Named moves come first, each a turn or a mirror and shown by rows before and after it. Which of them, in which order, take the first row of each pair that follows to the second? Write the first one first, as in the answered first pair.
Gor (before |-> after):
[-0.05 -0.73 -0.89 -0.17 -0.46  0.07 -0.47 -0.53  0.16 -0.72 -1.84 -1.76
  0.65  1.21  1.98 -1.63 -2.69  0.23  1.06] |-> [ 1.08 -0.22  0.00  0.52  0.05 -0.87  0.70  0.67  0.09 -0.34 -1.45 -1.43
  1.81  1.41  2.11 -0.37 -2.51 -1.36  0.82]
[ 0.37  0.46 -0.02 -1.31 -0.53  0.26 -0.81  1.04  0.74 -0.41  0.02 -0.05
  0.74  0.23  1.20  0.30  0.67  0.10  0.22] |-> [ 0.16  0.17 -0.33 -1.56 -0.82  0.20 -0.68  0.85  0.89 -0.36  0.07  0.04
  0.57  0.25  1.07 -0.13  0.59  0.22  0.12]
[-1.40 -0.79 -0.44 -1.23 -0.05  0.37 -1.44  0.33 -0.65 -0.56  2.57  2.31
  0.43 -1.39 -0.57  0.83  4.88  0.52 -2.17] |-> [-1.12 -0.60 -0.22 -1.10  0.17  0.06 -0.96  0.67 -0.81 -0.25  2.77  2.42
  0.69 -1.10 -0.35  1.01  5.02  0.22 -2.05]
rufaz (before |-> after):
[-0.47  1.59  3.09  0.92  3.44 -1.61  1.61  1.37  0.83 -0.20  4.55  2.77
  1.77  0.17 -0.50  2.39  3.84 -1.69 -2.55] |-> [ 0.26  0.22  3.21  2.38  3.87 -2.87  1.73  0.26  0.10 -0.93  1.18 -1.28
  2.52  2.99  2.76 -0.42 -4.58 -2.49 -0.61]
[ 0.45 -0.19  0.40  1.18 -0.29 -0.31  2.61 -1.13  0.34  2.53  1.12 -1.16
  1.43  1.54 -1.05 -1.53 -1.42 -0.78  0.13] |-> [-0.87  0.99 -2.40 -1.57 -0.97  0.84  1.06 -0.01  1.20  1.34  0.16 -1.75
  1.10  1.58  0.83 -1.96 -0.71 -0.61 -0.07]
[-2.27  0.54  0.85 -0.73 -0.12  0.03 -1.33 -1.85 -1.65 -0.87  0.05  0.17
 -0.86 -1.38  0.41 -0.83  2.93  0.16 -1.12] |-> [-1.26 -0.27  2.85  1.59  0.41 -0.97 -0.52 -2.76 -2.08 -0.06  0.12 -0.25
 -0.60 -0.65 -0.20 -0.93  0.64 -0.25 -0.84]
[ 0.81 -1.45  0.20 -0.14 -0.69 -0.65 -0.02 -0.11 -1.62 -1.30 -0.75  1.86
  0.11  2.06  0.96  1.03 -1.31 -0.73  1.49] |-> [ 0.26 -0.95 -1.06 -1.51 -1.08 -0.06 -0.79  0.59 -1.22 -2.03 -0.53  2.09
 -0.11  1.57  1.19  1.19  0.57 -0.36  1.26]
donu (before |-> after):
[-1.01 -0.25 -1.62 -1.15 -0.35  1.48 -1.10  0.32  0.88 -1.05 -0.61 -0.67
  0.18  0.66  1.02 -0.79 -0.12  0.76 -0.28] |-> [-0.72  0.26 -0.95 -1.24  0.12  1.07 -0.28  1.50  0.90 -0.81  0.63  0.72
  0.98  0.39  0.46  0.63  2.07  0.10 -0.84]
[ 0.45 -0.60 -2.07 -0.33 -0.37  0.18 -0.46  0.10 -0.25 -0.56 -1.70 -2.28
  0.38 -0.45  0.97 -1.17 -2.30  0.35  0.49] |-> [-0.21  0.05 -2.14 -0.97 -0.55  0.85 -0.97  0.31  0.34 -0.15  0.22 -0.17
 -0.51 -2.30 -0.99  0.07  2.25  1.21 -0.44]
[-0.04  1.08  0.75  0.65  0.58  0.67  1.73 -0.31 -0.31  0.06 -1.70 -0.54
  0.84  1.17  3.87  0.25 -3.47 -3.47  0.80] |-> [-3.17  0.15 -1.52 -0.75 -1.34  2.67 -1.50 -3.34  0.14 -0.32 -1.22 -0.15
 -2.66 -1.25  1.77 -1.62  0.09  0.49  0.94]
bon (before |-> after):
[-1.39 -0.42 -0.56  0.99 -1.61  0.92 -2.08 -2.70 -0.87 -0.60  0.13 -2.57
  0.12 -0.19  0.48 -2.36 -2.27  0.66  0.38] |-> [-1.88  0.21 -0.62  0.31 -1.98  1.60 -2.25 -2.13 -0.35 -0.26  2.00 -0.36
 -0.38 -1.92 -1.39 -0.87  2.56  1.02 -0.88]
[ 0.25 -0.36  0.20 -0.40 -2.60  0.33 -2.08 -0.06 -0.05  0.10 -1.89 -0.41
 -0.30 -1.28 -0.41 -2.26 -0.25  0.28  0.70] |-> [ 0.11 -0.53  0.18 -0.57 -2.74  0.57 -2.13 -0.01  0.06  0.28 -1.14  0.06
 -0.50 -1.71 -1.02 -1.84  1.17  0.49  0.65]
[-0.35 -0.70  0.50  1.15  0.38 -0.68 -0.23 -1.62 -1.03 -0.13 -0.36 -1.28
 -0.68  1.65  0.02 -1.00 -1.88  1.45  1.50] |-> [-0.47 -0.03  0.64  0.45  0.44 -0.20 -0.54 -1.08 -0.63  0.33  1.46  0.84
 -0.99  0.30 -1.69  0.58  2.63  1.77  0.40]
lisud (before |-> after):
[ 0.37  2.73 -1.10 -1.28  2.56  1.06 -0.82  3.59 -0.02 -0.59  0.53  0.84
  2.36  1.39  1.99  0.58  0.43 -2.16  0.25] |-> [ 1.49  1.43  1.52  1.36  3.08 -0.09  0.90  2.50 -0.84  0.83  1.74  1.79
  2.49  0.89 -0.10  1.14 -0.34 -2.52  0.31]
[-3.15  1.78 -0.34 -2.55  1.82 -2.43 -0.75  0.14  0.03 -2.02  0.28 -0.98
  1.07  0.96  3.06 -1.23  0.96 -2.18  0.22] |-> [-2.03  1.64  1.30 -1.14  2.53 -3.17  0.67  0.79 -0.42 -1.25  1.50  0.14
  2.04  0.87  1.90  0.36  1.85 -2.79 -0.12]
[ 1.84 -0.93 -0.10  2.69 -1.92 -1.02  0.52 -3.24 -0.02  1.85  0.15  0.54
  1.84  1.31 -0.25  0.56 -1.07 -1.07  1.65] |-> [ 0.76 -0.80 -1.69  1.47 -2.51 -0.57 -0.49 -3.65  0.20  1.06 -0.93 -0.53
  1.00  1.45  0.41 -0.81 -1.86 -0.13  2.16]
[-1.67 -2.63  0.26  1.38  0.26  0.37 -0.30 -2.53 -0.34  0.25  0.73  0.26
 -1.14 -0.64 -1.61 -0.37 -0.17  1.80  0.22] |-> [-2.47 -1.60 -1.77 -0.70 -0.33  1.34 -1.56 -1.84  0.64 -0.77 -0.27 -0.41
 -1.41 -0.41  0.02 -1.04  0.36  2.38  0.08]
Pairs:
Each pair is two moves apart.
[-3.07  1.12 -5.71 -2.38  1.75  3.07 -4.08 -0.61 -0.40  0.56 -3.10 -1.65
 -0.68  1.72  4.65 -0.53  1.11  2.24  1.29] |-> [-1.78 -1.72  0.36  3.13  2.19  1.90 -1.33 -4.01 -1.66  3.81  1.59  2.50
 -1.96 -1.16 -2.50  1.83  4.85  3.28  0.08] | rufaz, lisud
[ 1.39  0.73 -0.26  0.01  0.63 -0.98  1.19  1.01 -0.36  0.40 -0.68 -0.59
  2.31  0.54  1.39 -0.07 -1.29 -1.35  0.11] |-> [ 0.77  1.35 -1.44 -1.41  0.34 -0.31  0.45  1.79  0.36  0.10 -0.44 -0.42
  2.18  0.41  1.71  0.03  0.09 -1.18 -0.34] | rufaz, bon
[-0.22  1.36 -1.35 -2.47  2.78  0.79  0.82  1.56  0.74 -2.65 -0.41  0.50
  1.47  0.67  1.78  1.24  0.60 -3.39 -2.55] |-> [ 0.99  0.28  1.27 -0.06  3.66 -0.19  2.48  0.78  0.10 -1.43  0.45  0.98
  1.66  0.93  0.54  1.79 -0.64 -3.67 -2.25] | bon, lisud
[-2.08  0.46 -1.39 -2.13 -0.33 -0.61 -0.83  1.07  0.80 -0.71  0.22 -0.10
 -2.07 -0.16  0.37 -0.43  2.21 -0.22 -0.75] |-> [ 0.17  0.18  0.62 -0.54  0.62 -2.11  1.02  1.98  0.17 -0.43 -0.56 -0.82
 -0.31  1.56  1.71 -0.08 -1.47 -2.18 -0.18] | lisud, donu
[ 2.82 -2.27  0.83 -2.58  1.96  2.23 -0.45 -0.79 -0.76 -0.70  3.14  0.67
 -0.91 -5.52 -3.32  2.00  3.97  1.73 -1.20] |-> [ 4.43 -0.27 -1.29 -4.52  2.86  1.42  0.01  2.89 -0.30 -2.54 -0.85 -3.33
  2.30 -1.51  3.41  1.14 -2.61 -1.70  0.10] | donu, rufaz
[ 1.03 -0.77  1.08  2.24  1.53 -0.63 -0.69 -1.15 -1.47  2.16 -0.81 -1.53
 -0.08  1.16  2.02 -2.85 -2.14 -0.68 -0.53] |-> [-0.99  0.48 -1.47 -0.69  0.49  1.05 -2.50 -0.65 -0.14  1.51  0.47  0.37
 -1.80 -0.76  0.55 -2.36  3.54  0.84 -1.78] | lisud, donu
[ 2.71  0.20  0.35  2.17  1.70 -1.13  2.19  1.53 -1.11  0.02 -1.43  1.50
  0.62  0.39  1.27  0.79 -0.95 -3.53  0.39] |-> [-0.45 -1.95 -1.40  1.93 -0.13  0.64 -0.91 -3.05 -1.31 -0.13 -2.05  0.83
 -3.15 -1.30 -0.54 -2.19 -0.40  1.04  1.25] | lisud, donu
[ 2.43  1.63  4.30  1.80  0.57 -2.73  2.66 -0.53 -1.56 -1.23  4.55  2.64
  0.26 -0.17  0.48 -0.95 -0.08  2.44 -1.83] |-> [-0.43  1.29  0.30 -0.97 -1.03 -1.11 -0.64 -2.21 -0.84 -2.94  1.86 -0.25
 -1.61  0.34  2.90 -4.79 -2.56  5.31 -0.17] | lisud, lisud
[-1.04  2.23 -3.09 -2.58 -1.01  1.35 -2.12  1.16  1.98 -1.67 -0.47 -0.08
 -0.23 -1.37  1.02 -0.01  3.50  1.01 -0.40] |-> [ 0.10 -1.78  2.04  3.45 -0.72 -0.29 -0.54 -3.87 -0.39  0.62  0.65 -0.05
 -1.50 -1.69 -2.55 -1.36 -0.47  2.36  0.43] | rufaz, lisud
[ 2.29  1.10  2.42  3.01  0.58 -1.56  1.56  0.93 -1.42  1.39  3.72  4.08
  0.57 -0.22 -3.58  1.80  3.41 -1.64 -1.32] |-> [ 0.43 -1.22  0.02  3.09 -0.43 -1.45 -1.05 -2.79 -2.12 -0.26 -1.21 -1.72
 -1.29  2.08  0.17 -3.98 -6.13  0.68  1.98] | donu, Gor
[-0.71 -1.04  1.19  0.92 -0.66  0.23  0.02 -1.54 -0.05  0.73  0.08  1.22
 -1.40 -0.56 -2.00 -0.71  0.92  1.04 -0.51] |-> [ 0.48  0.30  1.49  0.29  0.08 -0.26  1.42  0.81  0.27  0.84  0.62  1.76
  0.18 -0.19 -1.06  0.79  1.50 -0.94 -1.36] | lisud, donu
[ 1.42 -0.01  1.50 -0.10 -1.08  0.97  1.41  0.10 -1.32  1.36  2.29  2.60
  1.83  3.60  1.30  1.46  0.82 -0.85 -2.59] |-> [ 0.88 -1.42  2.03  1.09 -1.40  0.98  1.27 -1.91 -1.59  1.73  2.59  2.29
  0.82  3.35  0.08  0.41 -0.20  0.27 -2.01] | lisud, bon
[-0.07 -2.01  2.44 -0.15 -0.51  0.56 -0.61  0.80  1.00  2.75  2.04  3.07
 -1.72 -2.23 -0.14  2.14  1.17  1.33 -1.98] |-> [ 0.29 -2.48  3.51  0.68 -0.34  0.10  0.10  0.55  0.55  3.01  2.16  2.61
 -1.52 -1.70  0.05  1.99 -0.42  0.92 -1.71] | lisud, Gor
[ 0.86 -3.49  1.67  2.66 -0.47  1.85 -1.51 -0.61 -0.04  1.20  0.82  0.24
 -0.54 -1.22 -2.04 -0.92  1.46 -1.31 -2.96] |-> [-0.42 -3.59 -0.11  1.61 -1.31  2.44 -3.03 -1.24 -0.05  0.21 -0.65 -1.20
 -1.43 -0.87 -0.62 -2.37 -0.19 -0.56 -2.39] | lisud, rufaz
[-1.90 -2.54  5.33  2.42 -3.53 -1.28  0.37  0.55  0.78 -0.94  5.22  2.67
 -1.57 -1.38 -6.38  1.80 -1.61  1.24 -3.14] |-> [-4.78 -0.67 -1.85 -3.80 -5.00  0.90 -3.41  2.59  2.62 -4.85 -0.02 -2.49
 -1.71  1.11  0.62 -1.92 -5.72  1.65 -1.27] | bon, rufaz
[ 0.95 -0.88 -0.60 -1.06  0.13 -0.64  1.35  4.22  1.31 -3.55 -3.60 -3.29
  1.31  2.24  6.27 -4.29 -4.14 -1.00  2.10] |-> [-1.38 -0.93 -2.92 -2.62 -0.98  0.96 -0.93  3.16  1.95 -4.22 -3.90 -3.19
 -0.65  0.71  5.42 -5.55 -1.67  1.41  2.29] | lisud, Gor
[-2.37  1.18 -0.21 -1.39  0.07  1.23  1.63 -1.27  1.75  0.87  1.18  0.50
  0.49 -0.44  2.27 -0.95  2.34 -0.14  0.96] |-> [-1.20  0.88  1.18  0.22  0.80  0.24  2.90 -1.10  1.09  1.08  0.60 -0.26
  1.49  0.85  2.82 -0.68 -0.58 -1.36  1.52] | lisud, donu
[ 1.26 -0.53  1.20  2.96  0.61  0.44  0.14 -1.43 -0.69  1.26  0.86 -0.61
  0.28 -0.33 -0.79  0.00 -1.22 -0.19  0.17] |-> [ 1.58  0.21  0.90  2.40  0.85  0.12  0.51 -0.27 -0.59  0.86  0.33 -1.19
  1.24  0.36  0.42  0.30 -1.96 -0.99  0.06] | lisud, Gor
